(in the rows, 128 means zero)
One turn sends every row of this set to another row. A few are shown first. Where does it send the rows asked after them?
guna: [122 154 141 143 122 112 169 123 130 109 143 156 151 126 118 130 147 149
 120 126 129 153 150 170 184 103 156 144 107 110 131 109 140 136 139  71
 133 144 142 125 127 121 153 102 128 114 121 163 131 107  97 107 110 121
 112]
foni: [129 159 144 112  89 146 177 135 110 113 160 140 134 105 119 134 144 138
 119  96 150 155 138 127 121  98 125 137 119 122 155 143 125 149 134 110
 100 152 137 126  81 124 114 101 133 141 136 138 143 123 108 117 105 145
  89]
Nusul: [ 91 122 114 106 113 108 182 130 122 136 137 161 124 120 102  99 155 129
  90 107 140 100 132 188 152 121 159 150 132 152 111 163 118 135 162 104
 148 139 147 158 123 114 130  89 127 134 127 122 161  73  68 119 110 131
 127]
Sabam: [130 143 138  77  96 128 158 121 107 128 174 140 123 111 116 112 149 157
 114  91 133 154 119 178 127  93 124 154 137 135 110 160 121 142 118 111
 155 149 167 140 149 116 116  90 141 125 145 111 173  93 127 140 112 111
 131]
tez: [151 138 121  98 118 121 158 117 120 139 177 158 162 133 135 116 150 160
 129 120 132 149  96 161 136  93 134 130 133 132 122 161 113 161 135  93
 124 141 163 137 137 112 112  68 132 124 150 110 171 140  95 125 118 140
 140]
dob: [121 168 155 139 115 121 162 139 136 120 132 153 121 108 135 125 153 141
  93 119 132 141 137 174 188 101 154 141 108 115 141 133 132 132 148  98
 143 144 124 127 135 132 141 109 118 101 121 155 142 114  85 108 114 132
 117]
zala: [147 146  99 107  95 120 172 158 126 112 159 139 140 108  88  90 155 131
 134  88 170 136 140 164 138 117 142 127 143 135 133 148 127  99 151 118
 146 133 129 112 124 118 139  55 122 126 135 136 184  87  81 122 129 147
  86]
Guba: [123 160 143 116 125 136 149 105 134 107 163 151 143 116  97 128 166 124
 110 106 146 138 157 154 147 117 153 165  92 144 120 132 115 115 134 109
 107 129 152 136  98  96 145  89 125 144 103 151 110 109  93 124 104 142
 107]
levom: [156 149 130 113 114 128 170 167 120 112 160 150 129 119  83  87 158 113
 118  86 175 141 136 172 142 108 142 147 121 120 114 153 126 102 160 128
 132 127 128 120 126 135 160  55 131 139 132 144 152  86  95 103 139 155
  97]
Zad: [119 159 161 122 106 150 140 121 144  96 143 149 139 101 102 138 154 114
  89 104 143 127 135 151 143 100 145 161 104 147 140 148 108 135 135 118
 111 129 137 151 103 107 140  93 132 135 104 133 119 115  88 125 110 163
 122]
Biz: [112 122  97 114  92 111 191 147 103 126 164 149 104 135 114 106 140 129
 101  92 144 124 142 162 148 118 160 128 159 140 134 145 128 158 152  92
 130 146 132 108 138 131 158 102 107 141 145 120 174  88 100 121 121 140
 103]
Gase: [145 167 129  73 116 129 176 105 114 105 159 161 138  93 120 110 145 148
 138 113 135 114 101 133 157  85 128 125 124 152  93 135  95 137 145 119
 156 159 151 116 127 146 143  80 115 144 132 138 127  89  98 113 132 137
 103]
liveb: [146 154 134 143 112 144 155 149 118 127 132 135 122  69 106 134 155 150
 115 118 134 137 141 168 149 102 141 141 132 116 131 132 121 134 139 106
 142 148 117 157  94  98 135 112 161 127 121 140 158  94 113 119 109 131
 123]
Duf: [161 129 134  89 106 139 149 114 127 138 169 154 132 126 122 120 150 144
 120 110 139 159  94 152 147 100 153 135 106 157 113 132 119 142 130 120
 140 134 124 138 127 103 123  70 130 145 147  91 165 113 120 133 103 145
 149]
Vip: [120 142 143 143 106 110 146 146 122 137 182 148 121 102 115 160 166 142
 144 120 138 134 147 152 156 112 113 148 139 126 140 140 133 139 146 113
 122 154 130 124 119 107 136 113 109 101 138 156 161 104 103 126 127 130
 113]
fud: [125 129 108  96 115 139 186 153  97 107 143 173 157  94 125  80 146 128
  85  99 153 117 122 163 146  96 162 164 130 135 125 148 107 153 158  95
 113 140 150 152 116 131 144  90 133 144 135 131 162  99  80  98 120 159
 139]
dolas: [146 172 115 105  98 140 155 157 147 130 137 161 108 124 115 112 120 139
  94  92 139 150 140 144 142  99 146 135 133 121  91 125 138 155 120 120
 138 137 139 133 131  98 168 104 141 135 154 143 132  75 116 102 117 124
 125]
pagem: [113 154 140 146  99 117 159 134 131 112 145 135 142 124 130 144 144 152
 104  81 157 119 132 135 137 133 127 142 120 133 143 139 100 132 155 103
 123 130 154 110 121 107 124 106 124 128 112 131 139 137  68 133 108 124
 104]
Firo: [140 128 133 134  81 122 169 163 122 101 172 161 163 126  61 113 124 125
 118  97 167 133 138 162 134 113 143 147 126 127 144 129 115 128 142 125
 140 159 124 145 126 119 136  57 139 141 151 117 147  70  84 126 145 146
 118]
Zete: [159 157 136 109 105 111 166  98 121 129 178 167 137 102 112 123 148 151
 144  95 127 103  95 172 131  82 122 130 118 130 124 137 103 149 158 111
 146 165 150 132 134 136 154  91 120 161 119 136 121  73 106 116 149 138
 136]
basi: [118 121 131 109 120 129 179 152 108 142 159 160 125 129 112  96 143 108
 114 118 156 114 138 167 137  97 143 147 143 127 124 177 127 163 149 103
 124 128 127 154  97 116 169  84 131 156 145 137 155  70 110 109 135 148
 127]
nok: [131 149 129 102 116 130 189 101 125 121 156 159 145  95 123 110 135 149
 158  88 146 116 115 144 152  85 118 114 140 132 101 141  74 134 143 104
 157 155 142 113 137 121 145  73 145 140 133 132 108  95  99 124 137 135
 121]
Runuz: [130 154 127 106 132 129 173 105 119 101 173 151 132 105 107 120 149 130
 137 110 142 117 115 137 141  82 106 132 136 142  99 132  89 122 130 116
 163 155 151 131 159 136 153  87 119 149 140 118 109  97 107 123 129 153
 117]
kovi: [105 181 123  95 121 118 148 154 158 136 154 176 141 128 136 123 133 133
 107  94 130 133 126 162 153 105 131 160 143 111  98 168 134 144 130 126
 126 152 158 148 148 118 146  95 127 128 145 158 135  84  84 109 116 107
 141]
Mapas: [135 145 120 120 111 109 162 147 130 108 154 148 146 124  82  92 160 125
 127  86 164 115 138 190 148 119 128 136 139 128 123 170 130  97 162 124
 134 127 155 131 135 128 131  53 128 116 133 145 157  92  75 110 146 145
 107]
zulek: [121 101 102 122  97 133 177 141  96 126 170 170 133 106 117  97 135 132
 115  91 187 115 135 142 145 128 144 141 145 139 133 143 107 139 136 124
 114 140 135 127 101 101 133 101 126 153 165 120 155  83  97 113 128 138
 139]
tozat: [155 155 105 120 109 116 166  85 133 119 159 157 134 109 111 121 137 166
 131 125 143 111 105 158 129  77 131 114 119 129 127 132  99 134 135 104
 172 161 151 142 134 132 140  94 118 162 132 127 135  74  80 118 135 133
 119]
dip: [119 145 143 130 115 109 153 124 118 122 182 158 155 106 108 150 158 144
 151 122 136 141 150 159 172 128 131 155 127 127 140 121 144 133 130 106
 124 157 128 123 106  97 143 105 109 126 132 162 143  86 114 131 115 111
 119]
lesu: [144 140 141  95  95 145 140 119 131 122 162 144 111 130 127 102 125 150
  95 104 147 157 131 164 150  73 159 141 128 136 111 155 101 151 105 101
 155 130 148 126 148 111 158  78 146 124 136 119 157  92 119 134 133 131
 129]
fiz: [154 168 105 122 123 135 145 140 158 129 151 185 151 123 118 125 116 132
  87  92 153 132 108 143 147 126 149 139 150 126 103 151 118 151 131 121
 112 133 151 145 131  91 148  88 137 155 133 146 124 118  89 101 112 151
 142]
Teleb: [122 162 101  83  89 110 151 157 148 139 157 150 121 118 122 133 137 149
 131  77 114 138 157 143 132  98 136 147 146 140 100 125 132 142 136 108
 134 150 148 152 145 102 124 101 131 123 143 136 160  74  96 135 118 121
 127]
bepa: [168 146 143 122 127 128 148 123 110 136 180 164 135 136 125 108 139 148
  86 109 149 140  98 166 158 117 159 134 116 133 107 154  97 149 129 123
 129 138 150 125 152 110 128  83 137 141 145 106 138 130 104 121 134 133
 151]
vup: [135 174 135 111 107 140 174 120 114 104 171 137 154 121 131 115 143 139
 137 103 146 147 156 138 130 102 145 149 114 126 151 134 133 131 126  94
 108 135 141 127  83 117 139  87 134 153 120 157 137 118 112 128 101 136
  86]
vofu: [134 166 111  88 118 105 168 150 150 143 152 167 160 137 148 131 131 144
 126  79 133 142 112 133 141 118 133 146 137 131 114 137 134 138 155 107
 116 137 151 156 139 123 102  88 121 153 130 139 153 120  80 117  99 140
 130]
Fuzik: [128 133 139 111  87 106 176 170 119  94 152 159 177 136  78 118 144 130
 122  98 155 140 110 161 144 120 127 149 120 129 143 128 143 132 162 114
 136 154 140 127 134 140 136  65 110 136 148 120 160  80  78 117 139 137
 112]
kun: [141 130 127 123  95 118 168 164 128 100 135 167 181 118  69 113 136 138
 105 100 163 139 118 163 155 109 158 142 121 118 128 137 106 137 158 105
 130 152 139 123 121 122 146  58 138 137 135 128 155  79  58 110 150 133
 115]
das: [156 158 110  95  88 123 161 137 144 141 171 171 122 130 108 128 124 130
 114  82 138 150 138 130 136 115 149 131 130 154 109 113 140 146 131 125
 110 138 139 154 130  98 110  95 121 147 150 129 127 104 115 111 112 168
 124]
vivis: [ 97  97 116 112  96 114 175 133 126 106 160 163 131 143 129 106 140 126
 117  92 160 108 128 149 152 105 138 157 116 160 129 125 137 135 161  98
 126 123 151 141 139 132 143  87 105 126 150 117 158 100  85 105 112 162
 139]
tope: [147 160 130 142 124 127 162 143 106 114 158 145 151  86 101 128 148 152
 117 120 126 138 158 165 158 117 159 160 123 122 125 105 119 130 129  92
 139 159 129 154 108  97 143 110 153 142 111 149 145  89 112 131 113 119
 117]
tadut: [127 134 150  86 121 122 139 128 125 142 158 155 133 133 130 117 155 155
 105 112 160 154 105 162 150  94 124 152 120 123  89 176 106 154 128 111
 146 128 174 112 139 110 149  86 125 125 141 133 160  96 103 124 134  98
 135]
natir: [123 165 123 137 114 117 164 112 117  96 162 132 153 119 117 130 154 153
 118  77 141 126 145 156 140 142 138 144 128 130 136 129 118 123 141  94
 109 135 169 100 118 102 138 103 131 143 107 142 128 131  95 132  99 117
 103]
givid: [144 153 118 104 118 120 179  96 132 135 166 172 136 100 114 124 154 147
 130 101 148 147  98 161 136  76 134 118 116 115 127 132  92 136 143 101
 153 171 130 109 147 135 156  96 100 166 131 127 120  78  93 117 129 137
 127]

Sabam -> tez
dip -> natir
Vip -> pagem
Where do these go?
kun -> levom
kovi -> fiz
zulek -> Biz
Runuz -> tozat

One turn sends every row of this set to another row. A few are shown first. Where does it send the rows asked after them?
guda: [138 112 132 156 151 143 130 153 105 140 127 108 100 115 139  98 125 126
 111 120 140 130 101 127 133 132 124 114 113 124 124 154 140 121 110 116
 139 128 120 155 127 148 110 107]
Lok: [108 101 120 129 122 133 121 115 129 110 117 125  96 149 140 102 107 139
 140 110 107 131  88 147 130 114 108 108 121 160 116 168 120 126 117 113
 133  80 133 129 118 126 131 143]
Gimup: [109 122 147 139 129 143 128 147 122 114 132 103 144 159 156  95 112 137
 156 125 123 129 122 130 105 154 136 101 115 128 144 153 131 152 117 126
 124 112 137 125 125 160 150 111]
Tebok: [106 119 156 139 122 139 132 148 118 114 133 104 138 155 153  97 112 135
 151 127 130 128 117 137 119 148 137  88 111 133 140 156 131 157 117 126
 130 110 131 135 122 158 150 109]
Foref: [107  93 129 116 111 109 139 160 132 114 125  71  99 134 151 110 130 150
 169 125 104 108 146 123 128 115  80 123 137  95 148 130 134 137 116 135
 152 113 132 140 125 123 141 134]
fis: [ 91 107 100 128 110 137 150 127  80 155 119 103 139 157 123 102 146 136
 133 118 115 128 137 139 102 158 101 126 122 117 131 121 135 135 150 143
 144 131 131 142 108 119 164 131]
vivaz: [111 107 100 111 126 132 133 134 110 120 104 106 111 165 166  89 143 167
 173 102  96  92 109 119 127 135 116 122 143 134 127 123 110 164 129 137
 129 138 131 138 108 117 151 139]
Suf: [112 145  93 157 123 142 150 117  98 113  89 122 124 127 145  89 129 122
 147 106 142 114 111 154 149 112 112 123 138 144 127 129 146 106 115 113
 100 136 134 153 115 141 148 119]
Nomo: [105 115 142 138 121 118 125 123 106 137 122 100 121 171 127 103 115 130
 163 112 100 102 106 121 118  83 115 174 138 125 118 112 134 122 130 124
 122 107 135 139 115 118 120 117]
Bikib: [ 97 124 113 148 104 134 137 117  90  85 123 124 131 123 133 114 102 144
 157 127 135 122 130 111 142 109  97 137 130 142 137 123 129 115 124 141
 129  84 164 146 154 149 138 110]
nulo: [101 101  99 110  98 146 155 122  92 158 116 131 122 137 119 112 135 135
 135 111 122 127 143 135 133 135  73 141 130 122 129 112 120 128 141 134
 150 138 125 153 114 103 148 124]
Fefe: [111 119 142 141 121 123 126 131  97 138 119  91 128 144 136 101 119 129
 155 119 115 121 136  92 120  92 122 175 126 100 122 107 123 111 141 133
 129 135 123 152 134 124 125 114]
mukoz: [110 100 144 138 140 125 113 110  97 139 135  93 109 129 135  73 145 135
 166 128 125 142 100 107 129 136 129 126 150 142 128  96 120 153 151 128
 147 118 126 147 128 132 136 142]
nena: [139 129 122 129 131 152 132 157  96 123 106 107 121 119 135  77 145 151
 158 124 130  99 115 134 165 149  91 124 136 118 147 106 134 153 141 134
 139 150 133 152 102 126 147 132]
viv: [ 88 110  97 125 112 140 149 131  90 162 110 108 136 157 128 110 142 132
 136 114 116 121 142 138 110 150  92 131 118 116 132 117 133 136 154 147
 137 137 136 145 115 107 162 130]
baga: [ 91 120  93 133 117 138 133 120 102 132 122  97  93 132 161 119 117 145
 148 105 125 122 108 145 124 122 103  91 156 153 110 117 142 150  82 139
 142 111 154 128 147 142 157 118]
seb: [ 97 112 109 146 119 132 141 128 106 110 134 103 127 100 171 114 120 118
 136 114 135 155 148  97 113 129 135 130 129 129 123 121 108 134 135 122
 135 124 141 144 156 150 144 122]
delut: [101 113 122 140 127 125 106 129  80 112  98  97  98 110 140 113 128 147
 156 100 110 109  77 109 157 113 100 122 152 153 122  96 125 120 136 140
 136 117 130 140 120 122 124 129]
fidim: [129 140  99 128 131 167 128 151 118 120 115 137 125 134 146 109  90 136
 117 101 115 107 110 120 147 132 111 109 111 154 111 133 121 122 124 139
 152 121 138 126 133 127 134  99]
Kevi: [108 106 103 139  88 130 152 133  97 121 126 112 109 135 162 127 135 136
 153 108 130 107 120 140 116 108 100 132 117 107 127 162 109 160 100 113
 133 109 152 167 119 140 142 143]
neba: [124 144 102 132 132 172 129 151 113 110 106 135 129 125 146 106  94 137
 120 104 115 109 112 126 144 141 107 114 107 146 112 133 128 120 129 144
 141 124 147 117 134 124 138  99]
Zuvi: [105 116 140 140 129 112 116 125 101 145 124  91 116 162 128 106 114 129
 161 119 113 107 112 114 119  83 113 170 136 113 124 110 133 112 129 126
 123 111 140 142 120 110 120 119]
numop: [102 109 112 115 134 127 134 168 129  97 114  83 106 133 147  95 108 154
 159 116 102 108 145 126 147 127  75 127 149 115 151 125 148 111 125 139
 157 127 130 113 127 116 130 126]
vas: [135 113 133 163 147 145 127 147 109 146 138 106 101 118 131  97 127 124
 108 124 139 133  96 135 129 131 113 115 117 123 122 147 134 123 113 104
 141 129 126 155 129 137 113 111]
vebib: [ 95 105 131 134 130 141 130 113 109 136  99 106  95  93 151 115 127 106
 157 144 114 149 127 137 146 120 114 131 133 116 111 100 140 125 132 118
 145 108 124 118 100 104 154 140]
baz: [138 121 104 125 108 146 162 125 134 125 135 131  97 106 145  92 115 146
 141 127 142 123 149 138 153 112  90 140 141 123 132 139 113 145 114  99
 144 128 147 151 133 124 124 122]
zitud: [123 131  97 141 162 133 133 134 119 104 126  92  98 153 160  74 134 125
 159 131 128 128 125 119 127 106 133 135 117 130 115 141 134 149 107 119
 133 122 151 137 149 139 163 155]
Dala: [110 104 120 126 130 137 126 114 127 113 119 131 106 149 132  91 109 142
 139 107 110 128  97 138 134 115 118 104 113 163 117 169 117 127 117 118
 129  77 136 130 114 133 137 142]
narig: [119 142 125 135 117 142 132 129 117 140 138  85 122 132 130  84 106 111
 155  84 155 133 114 140 138 117  91 121 126 143 145 125 141 149 143 119
 150 138 149 144 157 147 133 135]
Desa: [101 108 115 114 134 125 129 169 135 109 112  87 108 136 151 103 110 152
 165 125 105 109 154 132 142 127  77 125 151 107 160 119 150 121 122 141
 147 123 132 119 128 116 142 128]
Suk: [104 107 135 139 131 151 133 125 108 133 101  99  99  89 147 115 133 107
 148 146 108 146 122 137 153 123 117 134 128 117 112  97 139 136 123 113
 151 116 123 115 101 111 152 138]
furi: [ 86 108 129 122 116 134 140 113 103 107 100 120 109 100 147 119 133 115
 167 153 105 133 135 118 146 119 107 130 133 125 120  99 128 118 120 135
 138  90 134 118 100 116 162 135]

mukoz -> nena
vebib -> Desa
Where do these go?
neba -> Lok
fidim -> Dala
seb -> baz
Suk -> numop
furi -> Foref
narig -> Suf

One turn sends every row of this set to another row. A few are shown first. Where does it send the rows asked after them?
dom: [126 159 133 124 157 109 145 135 135 108 150 168 127 120 106 127  93 122
  98 135 132 139 191 131 151 106 162 106 132  82 140 125 148 145 151 160
 121 184 155 119 132]
fev: [104 172 171 134 133 120 127 149 162 113 127 129 138  94 120 163 119 117
 100 113 165 132 127 132 165 119 155 126 135 138 149 147 124 158 156 163
 107 166 110 106 129]
Bas: [132 116 134 142 154 113 132 105 160  92 123 119 152 119 172 115 118 151
 116 123 136 108 170 131 133 105 145 104 128 107 120 128 163 160 146 136
 101 168 135 125 114]
Ginog: [152 123 141 176 138 119 138 101 145  99 135 154  98 124 136 138 117 134
 118 127 174 128 135 142 140 152 136 147 141 100 147 123 137 142 155 183
  96 132 128  95 139]
ralu: [137 127 150 147 142 115 122 135 157  88 121 111 151 118 163 125 121 146
 120  99 146 109 172 127 146 115 154 102 125  97 128 150 154 182 139 141
 105 169 121 116 130]
befit: [127 172 155 145 160 141 147 102 122 131 114 143 137 114 131 147 128 115
 109 141 155 132 139 154 139 145 187 129 151 115 144 121 172 131 117 121
  73 133 129 122 118]
lebi: [122 175 158 148 160 138 149 111 123 131 120 137 135 114 127 152 132 116
 115 134 156 131 141 148 146 147 191 134 152 112 149 124 169 141 119 125
  68 136 125 118 127]
kip: [156 120 137 174 135 120 136  93 143  97 128 160  99 128 140 134 113 132
 114 133 174 130 134 147 132 152 132 140 139 102 142 121 140 134 151 180
 102 130 131  99 130]
gis: [129 178 162 149 151 141 141 119 120 128 112 137 135 113 125 152 130 112
 114 128 161 133 140 152 146 152 192 128 149 108 148 134 166 144 112 123
  74 131 120 119 126]
Beres: [128 162 136 126 153 109 143 140 135 107 151 166 127 120 102 130  94 121
 100 130 134 138 192 131 156 107 163 106 133  81 142 129 145 150 149 160
 121 184 152 119 136]
zag: [107 155 150 123 139 119 133 107 158 116 116 148 144  97 138 145 106 116
  84 149 155 130 122 147 134 109 138 115 139 153 131 120 139 120 156 150
 114 162 133 120  95]
Vozub: [119 165 167 126 118 124 118 140 149 105 106 142 142  98 130 152 101 106
  86 126 169 134 122 147 144 121 144 102 135 143 134 149 127 141 145 149
 125 159 118 117 103]
roda: [130 161 137 124 150 109 140 143 132 105 145 168 127 120 104 129  90 118
  98 129 137 138 191 134 151 107 163  99 130  80 139 132 146 147 146 158
 126 183 152 120 131]
tor: [ 92 159 156 130 153 117 144 116 169 125 137 134 139  92 129 156 124 126
 100 138 151 129 127 131 156 108 150 138 137 149 145 117 136 138 168 165
  96 167 124 109 120]
papu: [126 122 142 145 155 112 136 119 165  96 131 110 150 116 164 124 127 154
 125 112 135 106 173 122 146 107 154 116 127 103 129 132 160 175 150 145
  94 171 126 116 131]
Fafom: [133 175 160 146 150 141 141 111 117 125 107 142 136 115 131 149 124 111
 109 134 161 133 139 155 139 150 185 122 150 111 145 131 168 137 110 119
  80 130 126 123 117]
Kezo: [143 120 142 144 138 116 121 121 151  85 112 119 153 120 170 118 111 143
 113 113 145 109 169 137 131 112 147  91 126 101 119 145 157 168 136 133
 113 165 129 124 112]
kov: [162 123 142 175 127 122 132 104 139  92 123 158  99 127 138 136 110 127
 111 126 178 131 134 150 133 154 134 133 141  99 142 129 135 139 146 177
 108 130 129  99 130]
Tam: [159 125 144 177 130 121 133 111 143  94 129 155  98 126 135 139 116 130
 118 120 178 129 135 145 142 155 137 141 140  97 146 131 133 147 148 182
 102 132 123  96 139]
Sopoz: [128 161 133 124 151 110 141 135 133 104 144 170 130 120 106 126  91 118
  96 134 135 138 190 135 148 107 161 100 132  82 137 127 148 143 148 157
 125 183 154 122 128]

Beres -> roda
zag -> tor
Where do these go?
Bas -> papu
kip -> Ginog
befit -> lebi

One turn sends every row of this set to another row. A few are shown first. Where does it send the rows asked after them?
Kosar: [127 127 131 115 139 108 135 158  92 120 139 105 138 106 112 130]
Dolum: [144 120 118 144 131 129 130 141 146 109 160 141 133 103 120 128]
Zimu: [ 99 126 163 152 125 109 136 122 124 117 136  80 135 138 117 123]
Fome: [144  97 143 141 118 139 148 160 143 115 131 129 119 158 127 144]
Zasan: [131 143 149 125 147 141 142 124 128 122 142 143 130 138 115 160]
tizig: [121 157 144 144 124 123 152 144 121 152 130 107 125 103 138 133]
zogoz: [169 129 155 120 155 127 123 137 130 129 136 103 121 122 109 123]
Natu: [ 89 125 160 133 143 125 149 147 124 131 138 128 127 151 141 131]
muru: [154 142 119 143 116 153 127 148 112 127 129  90 148 145 123 127]
zuzos: [115 114 136 147 111 134 125 142 152 147 110 109 108 137 140 114]
mebe: [131 124 122 125 104 145 124 114 108 147 156 115 121 130 134 104]
zazu: [134 117 148 131 176 121 143 144 127 145 139 111 101 135 135 122]
zokes: [131 113 141 146 140 110 140 120 116  98 135 120 123 167 102 150]
nuru: [124 145 125 132 138 117 112 129 105 122 142 145 151 131 122 111]
vuve: [142 111 160 150 121 111 143 147 158 122 158 105 120 140 136 105]
tof: [135 115 120 105 132 114 155 148 127 138 168 106 138 153 120 130]
kez: [109 140 106 136 147 137 131 149 124 108 137  94 118 126 142 126]
lagan: [144 124 153 166 132 114 126 136 120 151 125  96 123 112 128  96]
Tebez: [123  93 116 156 133 141 132 120 116 133 124 110 101 151 127 142]
sek: [141 144 148 141 107  90 121 132 127 112 143 112 128 126 132  96]
Betiz: [163 105 126 134 117 126 116 157 116 125 124 131 118 146 137 101]
fesen: [100  92 126 128 114 116 125 149 134 118 126 102 142 148 113 117]
Fomi: [130  97 122 140 158 132 127 136  96 129 128 108 144 139 104 143]
Zabud: [134 115 152 135 123 121 144 141 114 146 133 154 101 112 138 133]
bekan: [113 141 115 166 108 115 145 120 111 125 131 108 147 144 117 137]
vel: [108 120 146 165 108 118 153 118 116 118 157 134 115 129 129 129]
sese: [174 116 138 156 148 112 131 128 111 138 130 133 116 139 122 133]
nul: [148 132 123 118 112 116 119 127 153 127 134 103 138 131  97 135]

Zimu -> zokes
vuve -> vel
Where do these go?
Fome -> Zabud
nuru -> muru
Fomi -> zogoz
Dolum -> mebe
Betiz -> tizig

